0: array([129, 126, 122,  92, 126,  80, 131, 118, 122, 126, 133, 126])
1: array([127, 134, 124,  97, 126,  76, 127, 120, 116, 126, 133, 158])
2: array([129, 123, 120,  96, 127,  79, 132, 117, 119, 181, 187, 190])
3: array([123, 131, 125,  94, 132,  89, 126, 118, 119, 181, 187, 190])
4: array([129, 133, 122, 165, 123,  78, 127, 121, 150,  49,  61,  63])
5: array([124, 130, 126, 166, 129,  98, 129, 120, 119, 100, 109, 126])
6: array([128, 128, 122,  94, 129,  82, 128, 120, 121,  93, 104, 106])
7: array([130, 127, 123,  90, 124,  81, 127, 119, 138, 100, 109, 126])
8: array([125, 128, 123, 121, 125,  83, 121, 124, 115, 126, 133, 158])
9: array([129, 123, 120,  94, 128, 150, 136, 125, 119,  49,  61,  63])
10: array([127, 126, 134, 213, 128, 168, 128, 123, 113, 179, 149, 127])
11: array([133, 129, 126,  92, 123,  82, 128, 119, 117, 126, 133, 158])
12: array([128, 126, 128,  93, 130,  75, 128, 119, 115, 177, 130,  95])
13: array([132, 127, 121,  95, 127,  77, 130, 120, 115, 126, 133, 158])
14: array([127, 125, 122,  98, 129,  79, 127, 121, 120, 126, 133, 126])
15: array([128, 128, 118, 255, 131,  87, 129, 157, 125,  49,  61,  63])
16: array([133, 126, 199, 255, 129, 255, 131, 183, 118, 126, 133, 126])
17: array([128, 127, 121,  96, 129,  99, 125, 122, 118, 126, 133, 126])
18: array([133, 129, 133, 132, 121, 255, 125, 115, 119, 181, 187, 190])
19: array([128, 133, 124,  88, 131,  79, 129, 124, 116, 136, 144, 147])
20: array([129, 125, 121,  93, 131,  78, 124, 121, 117,  49,  61,  63])
21: array([127, 123, 141, 251, 127, 255, 129, 128, 119, 126, 133, 126])
22: array([127, 129, 131, 158, 129, 255, 128, 125, 118, 126, 133, 126])
23: array([126, 131, 121,  93, 130,  71, 128, 122, 176, 126, 133, 158])
24: array([127, 133, 131, 180, 128, 255, 128, 126, 117, 181, 187, 190])
25: array([129, 134, 123, 178, 131, 219, 124, 124, 127,  49,  61,  63])
26: array([126, 124, 121, 134, 131, 245, 125, 120, 116,  49,  61,  63])
27: array([126, 128, 123,  84, 125,  77, 128, 118, 118, 136, 144, 147])
28: array([125, 127, 119, 178, 131,  81, 129, 144, 137, 136, 144, 147])
29: array([131, 126, 116, 161, 123, 206, 121, 120, 117, 126, 133, 126])
30: array([128, 126, 126,  94, 123,  80, 127, 116, 120, 160, 131, 116])
31: array([130, 128, 121,  88, 129,  97, 130, 124, 122, 126, 133, 158])
32: array([122, 130, 125,  96, 131,  97, 126, 117, 113,  75,  85,  95])
33: array([126, 129, 123, 196, 127, 211, 127, 129, 115,  75,  85,  85])
34: array([122, 131, 150, 255, 126, 247, 128, 165, 115, 126, 133, 126])
35: array([128, 125, 139, 192, 128, 154, 128, 156, 119, 100, 109, 105])
36: array([129, 126, 121, 109, 129, 112, 132, 119, 119, 181, 187, 190])
37: array([129, 128, 120,  88, 127,  79, 126, 118, 115, 181, 187, 190])
38: array([136, 130, 127,  96, 123,  90, 128, 124, 112, 126, 133, 158])
39: array([130, 129, 145, 255, 127, 209, 124, 242, 117, 126, 133, 158])
40: array([123, 127, 123,  82, 124,  76, 127, 118, 120, 181, 187, 190])
41: array([133, 129, 124,  85, 125,  77, 127, 119, 160, 134, 107,  84])
42: array([126, 128, 122,  99, 127,  84, 130, 120, 116, 160, 131, 106])
43: array([126, 124, 156, 176, 127, 247, 131, 127, 114,  49,  61,  63])
44: array([134, 129, 184, 255, 125, 255, 127, 142, 116, 181, 187, 190])

array([133, 132, 121,  89, 127, 168, 129, 125, 115, 126, 133, 126]) : 17 31
array([131, 130, 122, 104, 125,  76, 126, 119, 162, 134, 107,  84]) : 41 7
array([127, 127, 125,  96, 129,  77, 131, 121, 255, 126, 133, 126]) : 23 41
array([125, 123, 119, 255, 128,  77, 128, 168, 118,  75,  85,  95]) : 15 35
array([129, 127, 118,  93, 126,  76, 125, 122, 114,  93, 104, 106]) : 6 7
array([129, 130, 121, 196, 127, 195, 127, 127, 114,  75,  85,  85]) : 33 25
array([128, 130, 121,  94, 125, 145, 125, 118, 118, 181, 187, 190]) : 36 3
array([128, 128, 118,  94, 137, 128, 134, 120, 115,  49,  61,  63]) : 9 20
array([125, 130, 128, 143, 129, 145, 128, 122, 115, 162, 169, 179]) : 36 3
array([124, 127, 125,  85, 124,  75, 128, 119, 163, 136, 144, 147]) : 23 27
array([128, 128, 179, 249, 128, 255, 122, 145, 162, 180, 168, 158]) : 44 34
array([126, 128, 180, 249, 128, 255, 125, 142, 135, 180, 168, 158]) : 44 34
array([129, 123, 130, 121, 129, 162, 128, 118, 117, 162, 169, 179]) : 36 3
array([128, 126, 122,  97, 125,  81, 128, 122, 135,  49,  61,  63]) : 20 32
array([127, 124, 125,  96, 126, 203, 124, 118, 114, 160, 131, 116]) : 29 22
array([131, 130, 123,  84, 125,  76, 124, 118, 185, 177, 130,  95]) : 41 12
array([129, 128, 124,  98, 127, 193, 127, 129, 114, 126, 133, 126]) : 29 22
array([126, 126, 121,  85, 132,  77, 129, 117, 223, 126, 133, 126]) : 23 41
array([127, 127, 120,  99, 126, 103, 128, 122, 112,  75,  85,  95]) : 32 6
array([131, 130, 124, 112, 127, 167, 126, 118, 119, 180, 168, 158]) : 36 3
array([124, 129, 122,  96, 130,  80, 129, 121, 120,  49,  61,  63]) : 20 32
array([127, 125, 118,  94, 124, 203, 126, 123, 116, 181, 187, 190]) : 18 36
array([130, 127, 122,  87, 131, 107, 131, 126, 123, 126, 133, 158]) : 31 38
array([128, 126, 126,  89, 128,  79, 127, 120, 117,  49,  61,  63]) : 20 32
array([128, 137, 123,  95, 130, 197, 130, 122, 119, 126, 133, 158]) : 29 22
array([127, 127, 120,  94, 130,  80, 125, 124, 211, 134, 107,  84]) : 41 23
array([131, 128, 122,  94, 131,  82, 129, 120, 122,  49,  61,  63]) : 20 32
array([130, 129, 121,  92, 125,  77, 132, 118, 113,  49,  61,  63]) : 20 32
array([122, 133, 123,  89, 134,  79, 131, 117, 115,  49,  61,  63]) : 20 32
array([127, 129, 135, 158, 128, 255, 125, 119, 119, 100, 109, 126]) : 22 29
array([129, 127, 125,  95, 126, 119, 120, 125, 118, 126, 133, 126]) : 17 31
array([127, 128, 121,  96, 125, 135, 128, 122, 118,  49,  61,  63]) : 9 20
array([126, 125, 124,  94, 127,  77, 127, 126, 113,  49,  61,  63]) : 20 32
array([131, 127, 122,  93, 125,  77, 126, 120, 115,  93, 104, 106]) : 6 7
array([134, 126, 199, 255, 130, 255, 128, 178, 111, 181, 187, 190]) : 44 16
array([132, 126, 121,  94, 128, 137, 134, 123, 119,  49,  61,  63]) : 9 20
array([128, 128, 122,  97, 125,  79, 125, 125, 120,  49,  61,  63]) : 20 32
array([126, 126, 118,  93, 126, 158, 125, 121, 116, 162, 169, 179]) : 36 3
array([128, 129, 122,  96, 132,  82, 130, 116, 120,  93, 104, 106]) : 6 7
array([133, 125, 122,  93, 122,  76, 125, 122, 115,  49,  61,  63]) : 20 32
array([126, 126, 126, 146, 129, 121, 127, 121, 129, 134, 107,  84]) : 5 42
array([129, 125, 122,  95, 124,  79, 128, 121, 149,  49,  61,  63]) : 20 32
array([127, 126, 132, 100, 127, 227, 127, 122, 114,  49,  61,  63]) : 26 9
array([129, 129, 123, 105, 126,  99, 126, 119, 161, 134, 107,  84]) : 41 7
array([128, 126, 122,  94, 127,  79, 129, 116, 255, 162, 169, 179]) : 23 40
array([130, 129, 120,  96, 128, 142, 132, 118, 111, 181, 187, 190]) : 36 3
array([127, 131, 122,  93, 129, 123, 122, 121, 112, 126, 133, 126]) : 17 31
array([128, 125, 125,  87, 130,  81, 128, 119, 116,  49,  61,  63]) : 20 32
array([126, 128, 127,  99, 131,  80, 127, 122, 115,  49,  61,  63]) : 20 32
array([130, 125, 124,  92, 127,  80, 132, 114, 255, 181, 187, 190]) : 23 40
array([128, 129, 120,  89, 131,  78, 132, 117, 255, 181, 187, 190]) : 23 40
array([132, 131, 120,  94, 128,  82, 124, 123, 119,  49,  61,  63]) : 20 32
array([132, 125, 127, 100, 123,  76, 130, 120, 158,  49,  61,  63]) : 20 4
array([126, 121, 123,  99, 125, 181, 132, 115, 114,  49,  61,  63]) : 9 26
array([125, 128, 123,  98, 130,  81, 129, 117, 121,  49,  61,  63]) : 20 32
array([127, 128, 119, 225, 130,  89, 131, 144, 123,  75,  85,  85]) : 15 4
array([128, 128, 126,  93, 129,  79, 130, 121, 255, 126, 133, 126]) : 23 41
array([128, 126, 120,  90, 128,  77, 124, 116, 120,  49,  61,  63]) : 20 32
array([128, 127, 120,  92, 130, 136, 128, 115, 118, 126, 133, 126]) : 17 31
